Each path below is one point turned by a fixed rotation once a step. After each direction that follows a path, write how fast that rotation turns it, in deg/step (0 if it stays still).
Each turn is a multiple of 5 degrees from 10 to 175, or 0.
Each row of a path follows its step; steps can be skipped.
path 1
step 0: [ -5   6   0   9 -14  10   5  -2 -13 -17  -5 -14   3  -3   5  -4   0  17
   0  14  -1  -4  -1  -7   6  -2  -8  -7  15  -9  -4 -21   0   1  -4  10
 -10   7  14  18   5   4 -16   3  -4   9  -3  -3  -1  -7  -3  -6  -2   9
   6   6  -1   3   7]
step 1: [  2   8  -6  -1  -6   7  10   4   8   3  -1   4  -4   5  16   1   2  11
   0   2  11  11   7   2   8   9 -15 -10  -1   2   2 -10  -5  -5   5   2
 -16   3   8  -2   4  12 -31  -6  -1   8  -3  -7   4   6  -9   7  -4  -2
   1   4 -19  11  -8]
step 2: [  5   2   5   1   2   4  -1  -6  -5   5  12   1  13 -11  10  -1   7  -2
  -3  17  -5   5   7  15  -5   8 -18 -17  11   2   1  -7 -12   2   6   6
  -4  20   1  10   4   8 -11   0  14  -8  -6   8  -1   6   0   9 -14   2
   2   1  -6   9   6]
step 3: [  3  -2   5 -12   2   0  -3  -2  -3   0   2  -2   7 -15  10  -5 -20  17
  -7   7  -2  12  -4  -7   7   9 -16 -11  -5 -12   2 -20   5   7   3   5
  -4  -3   0  10   7  13  -3  -1   6  -8 -12   1 -20   1 -13  -4   0  -3
   6   0   0   6   1]
step 4: [  9   9   2  -6   2  11  10   6  17  -1  -6   8  12   0  16  -2  -5   5
  -7  19   4   9 -14   5  21   1  -4 -13  -6  -4  -6   1 -12  -1  -2  -6
 -10   3   1   4  16  11  -4  -1  10   4  -5   2   8  -5 -15  -4  -2   6
   3  -3   7  -3   5]
step 5: [ -2   8   2   9   0  -1  -5  -5  -6   0  -4  -1  10  -2  12   2  -3  10
  -5  22   3   3  -3 -10  11  -2   6  -6  18  -6 -11 -16 -13  -1  -2   1
 -10  16  20   1  -2   2   0   0  16   8  -1  -7  -5  -7  -2  -7  -6   2
   8   9  -8   3  15]
step 6: [ -8  13   0  -2  -5  -6   8   5  -6  -9  -8   7  -9  -1   4 -13  -4  17
 -15   2   5  11   5  -2   7   6  -7 -10   0  13  -4 -19  -3   6   8   2
 -11   2   6   2   8   5 -18   7   9   6  -5  -6   6   8  -8 -13  -1  10
   2  12 -14   7  -4]
step 7: [ -4   2  -7   5 -22   9   7   1  -1   2   2  -4   1  -9  14   1   8   3
 -12  17  -1  12   2  13  -3   7  -8 -18   4   6  -4  -2 -11   6  -5   6
 -13   1   0  11  14  -3  -9  -3  10   8   0   6  -3  15  -6  12 -11   4
   3  -4 -12  -5   9]
step 8: [  9  -5  -5   7  -9   5   8  -2  -4   4   3  -4   8 -14  -6  -4 -11   9
  -5  11  -6   5  -2   9   5   7 -15 -26   3  -7  -2 -14  -3   6  -7  12
  -8   2  12  -3  -4  11  -7  -5   1  -4   1  -2 -14  -4  -7  -1   0 -13
   9  14  -8  13  -2]
step 9: [  2  -2   9   1   1   6  19  -2  -5   8  -1   1   1   0  18 -11  -4   3
  -6  18   4  18  -2  13  18  -8 -11  -9   1  -4   4  -7   3   5   4  -2
  -2   2  -2   4   5  17 -13   5   3   1 -10   1   2 -10 -11   2  -5   8
  11   3   6   4 -14]
Speeds:
[ 1 -1  3  0 -1 -2 -3  0 -1 -3 -3  2 -3  3  1  1  0  1 -2  3 -2 -1 -2  0
  3 -2  4  3 -1 -1 -2  0 -1  0  1 -2 -1  0  2  3  0 -1  1 -5  0 -2 -2 -3
  3  0 -2 -3  3  2  0  1 -1 -2  3]  60
[ 0  1  0 -1 -1 -2  1  1 -2  0  3 -1 -1  5 -1  1  0  2  2 -3  1  1  2 -1
  4  0  1  2  2 -2 -1  0 -3 -1  3 -5 -1  5  1 -2  0 -3 -3  3  1  1 -1  2
  1 -4  1  3  0  1  1  2 -3  0 -1]  80
[ 0 -3 -2  3  2 -3 -2  0 -1 -5 -1  0  0 -3 -3 -1 -2 -1  3  1 -1 -3  3  0
  0  2  1  1  3 -5  0 -1  0  1 -1  2 -1  0  1  0  4 -1  1  1 -1 -2 -3  0
 -3 -3  2 -3 -4 -1  0  2 -2  2  0]  135
[-3  3 -3  0  0  1 -1 -1 -1  0 -4  0 -2  2  0  3  3 -4  1  2 -2  2  0  4
  2  0 -1  1 -2  0  3  1 -2 -1  2 -3  0 -4  0 -1  3  1  1 -1  3  0 -1  4
  2 -1  0  1 -3  2  3 -2  1  4  0]  140
path 2
step 0: [  3  -8   0   6  12   0   7   4   6  11  -9   6  -1   9   0   5  -9  -2
  -2  -4  -1  -3  13 -11  -6   3   5   4  -2   0 -11   5 -11  -5 -12   1
 -18   0  -4 -10  18  -3   5  -5  16 -15  12  -2   2   3   2  11  -1   4
   1  -5  -7 -11  15]
step 1: [  6  -8   2 -12   2   6   0  -3  10   0 -14   8  -2   1   4   4   1   3
   9   9  -6  17  20  10   2  -4 -12   3  -2   5  -1   5   5 -12  -6  -1
   2   3  -5  -2 -10  -8  -9  12 -12 -10  -5   5  10 -10  -9   0   2  -5
  14 -11  -3 -14   0]
step 2: [  6   0   3   3   5   2 -11 -24   8   7  -2  -5  -6   6  12  -1  -5  -3
   7 -10   0  -2 -12  15  12  13  -7  -5   8   2   6   1  10  -7  -5 -22
  -7  -5  -2   4   9   0  -7 -10  -6  -7   4   0  -3  -1   2  11  -2  -3
  -9  -8   4  -1  -4]
step 3: [ -8   8 -10   5   7   2   7 -13   3  -2  -9  -2 -10 -10   3 -11   6 -14
   7  10  -4 -10   7   3  -9   3  -8   9  -3  13  -7  -1  -7   7  10  -6
  12  -5   5   1  15  -4  -1  -7  -8  -1   0 -12  10  -9   8   2   3   6
   9  11  13  -2   8]
step 4: [  7 -12   3   1   0  -7   0   0 -12   2  12   3  -2   7  10   1 -15  -7
  12  21 -10   7   6  -3   0  -4  14  -8  -5  -3  -2  -1  -3  -3   0  -8
   4  -5   6   0  13 -14   8   0   7   5  -8   5   4   1  18  12   7 -11
  -4   2  -1  -8  -1]
step 5: [  2   3   1   2 -10   5  -9  -1  10  -8 -16  -5  14  -7   6   6  -6  -6
   3  11 -14   2   9  13   5  18  12   4  -4  -5  -6  -2   7  -3  -6  -2
   7  18  -2   8   7  -3   4   7   8   8  -4  -2  -8  -7  -3  -5  -5   4
   9   1   4   6 -12]
step 6: [ 14   0   7   6  -4  10   7 -11  -9  -7  -2   1  16  -6   3   9   6   7
  -3   5   4  -8 -19   8   3 -18  -3   7   5 -13   1  -1  -9   2   7 -22
  -4  13   3  -6   9  -4   4   0  -7  -4   1  -5  -6   7   7   8   2   6
   7   0  -2   7  -2]
step 7: [ -9  -6  -9  -2  -3  -2   7  -4   7   2   2 -13  -4   9  -9  17 -10  -7
   6   6   5  -5  -1 -11 -18   2  -5   2  14 -11  -4  -4 -17   0  12   1
  13   3  -5  10  -2  -4  -3  17 -11   8   8   0   3  -7   6   5   1  12
  -4   0   5   2  -4]
step 8: [ -3  -7   6  -2  10   5   0 -15   8  10  15   3   8   1 -10  17   4  -8
 -13  19  -6   3  -6  -7   3   4   6  -5   3  -2  -7   7  -6  -4  -9  10
  -7   4   2   5  11  -1  -9  -2   5  -2 -10   2  -3   7   3 -12  -2  -1
  -8   4 -13  -9   7]
step 9: [ -6 -11  19  -2  -2   1  -1 -10   8 -14 -10  15   1  -9   4   4  -1  -7
  -1  -3  10 -10   4  -2  -8   1   1   1  -2  -3  -2  21  -3 -18  -5   9
   1  18   4  -2  -5   8   5   1  -3   5   8  10  -3  -1 -10   1   0  -4
   9  -5   8  -9   3]
Speeds:
[ 3 -1 -2 -3  2  1 -6  0 -2  2  2 -4 -1  1  2  4 -4  1  3  0  2  3  0  2
 -1  1  1  0  1  1  0  0 -1  0 -2  4  1 -2  1  1 -2 -1 -1  3 -3  1 -3  2
  1  0  0  0  3  0 -3 -1  2  3 -3]  125
[ 4  3 -3 -1 -2  0 -1  0 -4 -1  1  1 -2  0  1 -5 -1  1  4  2 -2 -2  2  3
 -1  2  2  1  2  2 -1  2  2  0  0 -3  4 -3  0  3  2  2  1  0 -1 -4  2 -2
 -1  2  0 -1 -1 -2  1 -2 -3 -2  1]  35
path 3
step 0: [  1  -5  -6   4   1  -2   2  -2 -15  -3  10   4 -11   1  -6 -11   3  -5
  -4  -2  13  -3  -4 -15  10  -5  -7  11  -4  -1   6  -6  10   2   2  -4
  14  -6  -4  -7   0  -7   6   4 -13  12  -1  -6  -5 -11   0  12  -1   5
  -2   4   8  14   0]
step 1: [ -3  -9 -15   1   1  -1   2  17  -9  -5  -7 -18  -5 -10  -6  -8  -7  -2
 -14  -3   5   6  -4   0  13  -3   1   7  -3   1  14  -7  11   4  -5   2
   2  -3  -6   3   5 -10  -1   2  -4   1   8  -4  -7  -1  -1   1 -10  10
 -11  -3  -9   5   1]
step 2: [ -2  -1  -3   8   5  15  -8   5  -4  -3   1 -10   1  -1  -5 -10  -3   3
 -11  -1   7   2   0  -2   7 -13   4   8   1  11  -1  -2   9 -13  -6   6
  -3   5   2   0 -10  -7  11   0  -9   5   3   1  -8   2   0  15   3  14
  -7   8  14  11  -8]
step 3: [ -4  -2 -10  -4   8   1  -8  11  -2   0   9   0 -12 -10  -2 -13   1   3
  -1  -6   3  -5 -15  -2   9  -2  -5  11  -3   2   8   3  -1   4   8   5
   0  -3   8  -7   4 -12   5  -5 -17  -1  -4   6  -5   2  -7  14  -9  -3
 -13  -1   0   9  -9]
step 4: [ -2   2  -6  11   1  -6  -3  13  -7   1   1  -7   1 -16   1 -12  -1 -15
 -15  -1   9   1  -6  -1   8  -2   8   6   5  -5   2   5  11   0   1  14
   5   8   1  -2  -2  -7 -11  -4  -6  12   0   2   3  -9   3   8  -8   2
  -4  13   9   2   1]
step 5: [-15  -2  -3   2  -2   4  -7  12  -8  10   0  -4   2  -7  -7 -16  -5  10
 -21  -9   5  -8   1  -4  11   3  -2   9   8   9  -8  -2   5   0   7   6
   8  -4  -6   2  -8  -4  12  -4  -4   2   3 -10   2   2  -6   7  -4   1
  -3   7  -7   5  -3]
step 6: [ -4  -3  -3  -5  -1   8 -13   9  -1   7   5  -5  -4 -12  -3  -2   0  -1
 -12   2  16  -1 -12 -15   6  -7   5  12   2  -3  -3  -3   1  -6  -1   4
   6   4   0   8   0 -15   5   1   1  -2 -20   5  -6  -3  -7   6  -8   0
 -10  -4  10   1   9]
step 7: [ -2  -7  10   3   4  -8 -16  14  -4   3   1  -8  -8  -6  -3  -6  -3  -3
  -8 -12  -5   2 -14  -3  15  -1  19  12   1  -1   1   6   2   3  -7   9
  -1   4  -2  -1  -1  -1   7  -1  -9  -8   6  -3  -7   0  -8   1  -5  -3
  -2  16   4  -2   2]
step 8: [-10   0   3  -6   6   4  -3   8  -8   9   6   3  -3  -9   1   8  -3  -5
  -8  -6   5  -5 -10  -7   8   6   6   9  -2   5   0 -12  14   0  -1   0
   7  -1   1  -3 -12  -4  14  -2  -9  14  -7 -10   2 -14  -4  13   0  -7
   4  11   6   7  -2]
step 9: [-16  -2  -4  11   0   1  -6  11  -6   6  -6  -9 -13  -1  -2  -6 -12  -3
  -5   6   7  -1 -13  -8  21   2  -2   4   4  -6   8  -8   6   9  -4   1
   1   6 -10  -6   6  -6  13   3   5  -1  -4  -4  -4  -5  -5   5 -13  -8
   1  -5   0   0   2]
Speeds:
[ 1  2 -3  2  0  0  1 -2 -5  1  0  0 -3  0 -2  0  0 -3 -1  3 -3  1 -5 -2
 -4 -1  0  1  2  2  0 -1 -3  1 -2  0 -2  1 -2  2  4 -4 -4 -1  0 -3 -1 -1
 -1  1  1  1  0 -3  1  1 -2  1  1]  125
[ 1  2  2 -1  2  0 -1 -3  2  4  2 -3  2  1 -4 -2  5 -1 -1  0 -1  1  0 -2
  0 -1 -2  0 -1  4 -3  0  2  0  1 -4 -2 -2 -1 -3 -2 -1  1  2  1  1 -2  0
  0 -1  1  0  0 -3  1  1 -3  2 -5]  130
